One turning vector, and how many ticks it has turned:
The counts run from 0 to 226.
[1.56, -0.45, -0.71, 1.74, -0.03, -2.43, 0.80, 0.26, 0.13, 0.26, -0.16, -2.82, -0.78, -0.35, 0.85, -1.31, 0.39, -2.30, -0.40, 1.31, 0.47, 2.16, -0.60, 1.85, -1.32, 0.23, 1.55, -0.26, 0.40, 2.65, -0.14, -0.53, -1.15, -2.43, 2.06, 0.71, -0.90, -1.33, 1.77, 1.02, 3.69, -0.89, 2.39, 0.52] : 225
[-1.16, 0.46, 0.59, -0.82, 1.63, 3.18, 0.58, 1.93, 1.55, -0.17, -0.24, 1.53, -2.27, 3.47, 2.48, -1.33, -0.77, -0.74, 0.69, 1.39, -1.52, 1.13, 1.52, 1.58, 1.60, 1.83, -0.13, -0.97, 0.79, 2.18, 0.39, 0.18, 0.99, -0.05, -0.90, 0.92, -0.09, 1.18, 0.01, -1.40, 0.71, 1.34, -2.17, -1.87] : 206
[-0.88, 2.69, -1.39, 1.97, -1.44, -4.06, 1.27, -0.57, -2.10, 0.44, 0.09, -1.57, 1.52, -0.27, -1.71, 2.42, -0.51, 0.65, -1.19, 0.78, -1.36, -0.76, 0.50, -0.40, -0.98, -0.97, 1.03, -0.88, -3.00, -2.58, 0.73, -0.34, -0.58, 0.89, -1.16, 0.71, -0.78, -2.18, -0.05, 1.06, 0.11, -1.66, 0.65, 0.41] : 170
[0.14, 0.35, -0.19, 0.21, -0.31, 0.76, 1.61, 1.03, -0.74, -0.51, 1.31, 0.32, 1.94, 2.96, -0.62, 1.80, -0.86, 0.75, 0.64, -0.19, -1.44, 1.69, 3.70, -1.07, 1.57, -1.25, -2.08, 1.90, -2.83, 0.53, 1.30, -0.60, -0.56, 1.91, -0.71, 0.17, 2.16, 0.52, -0.38, 1.12, 1.27, 0.48, -0.53, -1.88] : 48
[0.25, -2.44, -2.09, -0.49, 2.24, 1.24, -3.19, -0.20, 1.70, 0.30, -0.57, 0.19, -0.36, -1.51, 1.30, -0.88, -0.96, -0.82, -1.48, 0.69, 1.11, -0.74, -1.34, -0.86, -0.19, 1.75, 1.47, -0.34, -1.53, -3.17, 2.61, 1.27, 1.03, -2.34, 0.70, 0.45, -1.07, -0.49, -0.31, 1.80, -3.02, 1.61, -0.84, -0.58] : 7
[-0.26, 0.55, 1.79, 1.87, -0.62, -0.57, 2.77, -0.32, 0.01, 1.29, 0.59, 0.84, 1.72, 3.79, -0.74, 1.71, -0.20, 0.54, -1.42, 0.79, -0.27, 1.00, 0.92, 1.94, 0.07, -0.02, -1.53, 2.36, -0.13, 2.86, 0.20, 0.69, -0.99, 1.30, -1.52, 0.77, 3.02, -0.10, 0.08, -0.50, 2.16, 0.69, 0.46, 2.17] : 42
[-1.13, 0.96, 0.39, -1.37, 0.37, 1.23, 1.13, 2.13, -0.04, -0.57, -0.98, 2.49, 0.94, 2.60, 0.39, 1.03, -1.31, 1.82, 0.44, 1.51, -1.66, -0.13, 2.38, -0.11, 3.28, 1.49, 0.34, -1.21, -0.24, -1.53, 0.97, -0.16, 3.40, 1.99, -1.79, 1.97, 0.58, -0.66, -1.10, -0.07, -0.97, 0.46, -2.04, -2.26] : 190
[0.17, -2.31, -2.14, 0.99, 1.08, 2.62, -0.47, -1.68, 1.09, 1.43, 1.99, -1.52, -1.63, 0.05, 0.22, 0.18, -0.64, -2.28, 0.06, 0.25, 0.99, 0.75, 1.10, -1.39, -0.81, 0.79, -0.02, 2.59, -2.24, 2.62, 1.35, 0.92, -1.85, -3.63, 0.86, -1.18, 0.08, 0.64, 1.36, -0.47, 0.09, 1.96, 1.33, 0.09] : 133
[-3.83, 2.20, -0.16, 0.71, -1.41, 4.01, -0.16, 0.84, 1.23, 0.26, 0.36, 0.89, -1.22, 0.91, 0.62, 2.58, -1.27, -0.95, -0.35, 1.48, -0.98, -2.96, 0.19, 1.05, 1.06, 1.24, 0.54, -0.33, -2.19, -0.80, 1.61, 0.91, 0.23, -0.52, -1.43, 1.58, 0.10, 0.02, 0.26, -2.97, -0.13, 0.64, -2.47, 0.13] : 178
[1.80, -0.39, 1.27, 1.16, 0.61, -1.61, -0.85, 0.49, -0.61, 0.82, -2.45, 0.74, 3.15, 4.08, -0.74, 1.83, 0.74, 1.47, -1.36, 0.03, 0.32, -0.26, 1.50, 0.89, -0.33, 0.41, 0.32, 1.35, -1.09, 1.03, 0.86, 1.73, -1.26, 1.14, -0.57, 1.77, 0.26, -0.08, -0.79, 2.54, 1.31, 0.03, -0.89, 1.33] : 26
[-1.76, 2.15, -1.07, -0.01, -0.60, 1.81, 0.26, 0.63, 1.79, -1.03, -0.17, -0.38, -0.63, -0.98, 1.09, 0.93, -1.01, -2.72, -0.02, 0.48, -1.51, -1.69, 0.71, 0.74, 0.80, 1.65, 2.84, -2.95, -1.67, -2.19, 2.26, 0.06, 1.41, 0.13, 0.01, 0.08, 0.15, -0.98, -0.06, -2.42, -0.83, 1.30, -1.63, -1.32] : 79
[-1.36, 0.65, 1.56, -0.58, 1.76, 1.27, 1.54, 0.46, 1.78, 0.37, -1.00, 1.01, 2.00, 1.45, 1.27, 0.19, -2.27, -1.70, -0.81, 0.26, 0.75, 0.31, 0.95, 0.60, 1.30, 1.66, -0.16, 0.20, -3.02, 0.19, 2.73, 0.54, -0.10, 3.46, -2.31, 0.05, 3.33, 1.11, 0.14, -1.20, -1.88, 0.69, -0.60, 0.08] : 52
[0.50, -0.19, 0.04, 0.91, 3.24, 0.07, -0.79, -1.32, 1.63, 1.51, -0.52, -0.72, -0.79, 2.05, 2.20, -0.38, 0.48, -2.58, -1.10, 0.21, -0.29, 0.53, -0.01, 0.48, -1.26, -0.23, -0.80, 2.80, -2.38, 1.30, 2.04, 0.59, -3.51, -0.38, 0.12, -2.23, 1.09, -0.23, 1.29, -0.35, -0.96, 2.56, -0.84, 2.35] : 139
[2.67, -3.11, -0.85, -0.55, 1.76, -0.57, -1.05, 1.11, -0.53, -0.37, -0.96, 0.44, 2.45, 2.09, -0.13, -0.65, 0.07, 0.38, 0.34, 0.33, 1.27, 2.05, 1.91, -1.29, 1.14, 1.79, 0.79, 0.06, -0.42, 1.56, 1.20, 0.89, 0.75, -0.53, 0.91, 2.15, -0.56, 1.19, 0.10, 3.33, 2.22, -0.64, 1.33, -1.83] : 120
[-3.81, 1.27, -1.17, -1.65, -0.08, -0.90, 0.81, -1.03, -0.92, 1.38, 0.30, 0.07, -1.23, 0.24, 2.01, -0.06, -1.03, 0.86, 1.39, 2.14, -0.84, -0.45, 0.81, -2.86, 3.50, 1.50, 0.14, -0.64, -2.11, -0.28, 0.94, -0.17, 1.44, -1.50, -0.52, 0.02, -2.07, -1.91, 0.02, -0.73, -2.43, -0.11, -1.29, -0.36] : 188
[-2.11, 2.92, 0.51, 0.52, 0.44, -0.05, 1.42, 0.19, 0.54, 1.01, -0.30, 1.40, -0.96, 3.39, 1.21, 1.46, -0.34, 1.77, -0.43, 1.82, -2.57, -0.86, 1.21, 1.08, 1.68, -0.14, -0.80, -0.05, 0.51, 0.08, -0.40, 0.20, 0.31, 1.04, -2.11, 0.62, -0.48, -1.71, 0.26, -2.00, -0.11, 1.39, -2.69, 1.64] : 184
[-0.09, 2.33, 0.19, 0.64, 0.46, -0.84, 0.41, 0.54, 0.36, 0.17, -1.56, 0.94, 2.32, 1.55, -0.10, 2.51, -0.96, 0.77, -2.06, 1.29, -1.80, -0.76, -0.13, 2.10, 0.85, -0.31, 0.16, -0.14, -1.22, -3.66, 1.13, 0.23, 0.33, 3.38, -2.24, 1.50, 2.04, -0.94, -0.52, -0.09, -0.81, 0.67, -1.69, 1.65] : 168
[-1.27, 1.11, -0.43, 1.33, -0.18, 0.60, 1.67, -1.79, 1.09, 1.14, 1.31, -1.12, -0.99, 0.59, -0.39, 2.38, -1.36, -1.37, -2.38, 1.01, -0.77, -1.37, -2.09, 1.46, -0.01, -0.96, -0.98, 2.63, -1.87, -0.37, 1.06, 0.45, -1.07, -0.55, -0.38, -0.83, 2.38, -1.74, -0.10, -3.14, -0.52, 2.49, -0.11, 3.53] : 156
[-1.40, 0.98, -2.94, 0.26, -2.15, -1.50, -0.51, 0.87, -1.64, -0.53, 1.01, -1.34, -2.06, -0.78, 0.78, 0.83, 0.62, 0.09, 0.16, 2.08, -1.25, 0.71, -0.21, -0.19, 1.84, -0.06, 0.63, -0.65, -0.21, 0.45, -0.23, -1.40, 0.63, -3.11, 2.00, 1.21, -3.05, -3.07, 0.58, -0.28, 2.06, -1.20, 0.91, -0.54] : 88
[0.04, 1.00, -2.12, -0.58, -0.84, -1.83, 1.34, 2.57, -1.89, -1.79, 0.47, -0.47, 1.43, -0.65, 0.10, 1.22, -1.70, 0.33, 0.16, 1.25, -1.76, 1.89, 1.72, 0.21, 2.69, -0.34, 0.69, -2.39, -2.09, -2.25, 0.27, -1.94, 2.10, 0.86, -0.86, 2.04, -0.16, -1.12, -0.46, 1.56, 0.50, -1.49, 0.19, -3.46] : 76
[3.09, -1.69, 0.76, 1.53, 1.86, -1.32, 1.20, 0.43, 0.15, 0.45, -2.04, -0.34, 2.39, 2.61, -1.24, 0.56, -0.56, -0.63, -0.61, -0.64, 0.43, 1.08, 1.10, 1.93, -2.51, 0.98, 2.36, -0.85, -0.03, 1.47, 1.48, 1.34, 0.07, 0.34, 0.54, 0.82, 0.53, 0.96, -0.28, 2.86, 3.23, 0.92, 1.26, -0.35] : 125
[1.69, -1.15, 0.16, 0.72, 0.75, 2.51, -1.10, 3.08, 0.58, -0.63, -0.30, 1.40, -0.41, 3.74, 0.17, 0.00, 0.10, 0.14, -0.79, 0.77, -0.80, 0.44, 0.53, 3.29, -1.42, 1.64, 1.58, -1.20, 2.05, 1.12, 0.48, 1.63, 2.10, -1.71, -0.78, 2.35, -0.94, 1.59, -0.19, 1.01, 3.25, 0.10, -0.95, -1.27] : 108
[-0.04, 1.55, 0.19, 1.38, -0.59, -2.56, 3.38, 1.38, -1.80, 1.10, 0.29, 0.23, -0.11, 1.30, -0.36, 0.33, -0.33, 0.10, 0.54, 1.27, -0.37, 1.08, 0.09, 1.90, -0.72, 0.89, 1.72, -3.40, 1.16, 0.81, 0.20, 0.49, 2.08, 0.38, -1.47, 2.02, -2.03, 0.26, 0.39, 1.81, 2.47, -2.45, 2.99, -1.02] : 197
[1.10, 0.42, 0.19, -0.57, 0.64, -2.53, -0.03, 1.52, 0.36, -0.43, -3.54, 0.79, 1.14, 3.06, 2.15, -0.17, -0.56, 0.70, -1.20, 1.70, -1.02, 0.17, -0.04, 2.33, 1.97, 2.26, 2.17, -1.93, 1.75, -1.02, 0.14, 0.03, 1.84, 1.20, -0.17, 2.67, -1.03, -1.81, -0.82, 0.76, 1.82, 0.85, -1.68, 0.43] : 97
[-0.10, -1.24, 1.18, 0.51, 0.34, 4.27, 1.48, 0.51, 1.26, 0.99, 0.74, 2.01, 1.79, 2.04, -0.99, 1.74, -1.92, 0.14, -0.46, -0.24, 1.47, -0.47, 0.82, 0.80, 0.33, 1.61, 0.00, 1.03, -1.23, 1.27, 2.27, 1.88, 1.63, 0.37, -1.85, 1.99, 2.87, 2.06, -0.35, -0.34, 0.74, 0.97, 0.50, 0.16] : 36
[-1.45, 1.08, -3.13, -0.15, -0.94, -1.31, 0.22, 1.92, -0.53, -1.00, 1.25, -1.78, -0.03, -1.77, 0.31, 0.11, -0.78, -0.88, 0.40, 0.69, -1.41, 0.72, 1.66, -0.70, 1.30, 0.22, 0.93, -2.85, -2.65, -2.52, 1.51, -0.88, 0.80, 0.02, 0.27, 0.91, -2.43, -0.59, -0.29, 1.27, -1.27, -2.57, 0.53, -2.85] : 77
[0.05, 0.49, -2.11, -0.36, -0.11, -0.12, -1.66, 3.26, -1.14, -2.03, -0.59, 0.81, -0.10, 2.01, 1.53, -0.05, -0.08, 0.73, -0.41, 1.25, -2.52, 1.96, 1.35, 1.55, 2.58, -0.07, 0.15, -0.75, -0.01, -0.73, -0.39, -0.63, 0.61, -0.34, -0.07, 2.64, -1.44, -0.13, -0.27, 0.64, 2.22, -0.42, -1.89, -2.38] : 92
[-1.26, 0.05, -0.04, 0.58, 1.44, -0.14, -0.81, -0.93, 0.13, 1.78, -1.13, -0.58, -3.08, 1.01, 2.68, -1.05, 1.37, -1.61, -0.02, 2.58, 1.13, -0.31, -1.63, 0.32, -1.22, 2.42, 1.49, 0.49, 0.39, 3.20, 0.50, 1.48, -0.49, -3.91, 0.95, 0.46, -3.17, -0.42, 1.33, -0.36, 1.30, 0.31, 0.85, 1.70] : 111
[-1.58, 0.86, -0.53, -0.32, -0.94, 1.20, 1.85, -0.37, 0.56, 0.87, 0.97, 0.79, 0.93, -0.25, -1.13, 2.97, -2.47, 1.02, -1.51, 1.00, -0.43, -2.52, -0.35, 0.15, 1.95, 0.46, 0.25, -0.22, -0.41, -2.61, 0.86, 0.11, 3.01, 0.00, -1.84, 2.25, 2.37, -2.56, -0.48, -2.02, -1.12, 1.18, -0.42, 0.91] : 173
[-0.02, -0.51, 0.24, -0.20, 2.59, 0.40, 0.83, -1.15, 1.46, 2.09, -0.45, 0.63, -2.13, 2.44, 2.99, -0.81, 0.25, 0.03, -0.52, 2.49, 0.47, -0.37, -1.97, 1.89, 0.17, 2.81, 0.47, 0.83, 2.14, 2.25, 0.55, 1.33, 0.29, -2.85, -0.11, 0.36, -0.95, -0.61, 0.77, -1.34, 0.26, 2.35, -1.00, 2.14] : 112
[-0.50, 1.30, 0.35, -1.33, 1.55, -0.61, -0.94, 0.21, 1.47, -0.17, -3.02, 0.88, 0.30, 1.86, 3.12, -0.56, 0.13, -0.47, -0.82, 1.87, -1.26, -1.32, -0.10, 1.51, 1.99, 3.40, 2.20, -1.15, 0.48, -1.34, 1.28, 0.39, 1.25, 0.19, 0.00, 1.64, -1.45, -2.04, -0.04, -1.63, 0.81, 1.40, -2.87, 0.97] : 96
[-2.34, 0.65, -3.00, 0.38, -0.34, -0.47, -0.73, -0.39, -1.06, 0.20, 2.76, -0.92, -1.17, -1.22, -0.25, 1.26, -0.50, -0.21, -1.14, 1.40, -1.09, 1.17, -0.65, -1.66, 1.23, -2.24, -3.23, 2.50, -4.16, -1.44, 0.72, -0.62, -1.79, -1.24, -0.26, -0.76, 0.70, -0.78, -0.27, -0.43, -2.18, -0.29, 0.07, 0.31] : 160
[0.13, 1.15, 2.16, 0.30, 0.70, -0.31, 2.46, 0.73, 0.76, 0.09, 0.24, 0.39, 2.52, 1.66, -0.50, 0.38, -1.48, -0.86, -0.38, -0.03, -0.07, 0.84, 1.59, 1.88, 1.23, -0.01, -0.62, -0.38, -2.34, -0.58, 1.87, -0.16, -0.06, 4.46, -3.00, 0.98, 2.82, 1.20, 0.08, 0.11, -0.68, -0.42, 0.41, -0.25] : 53
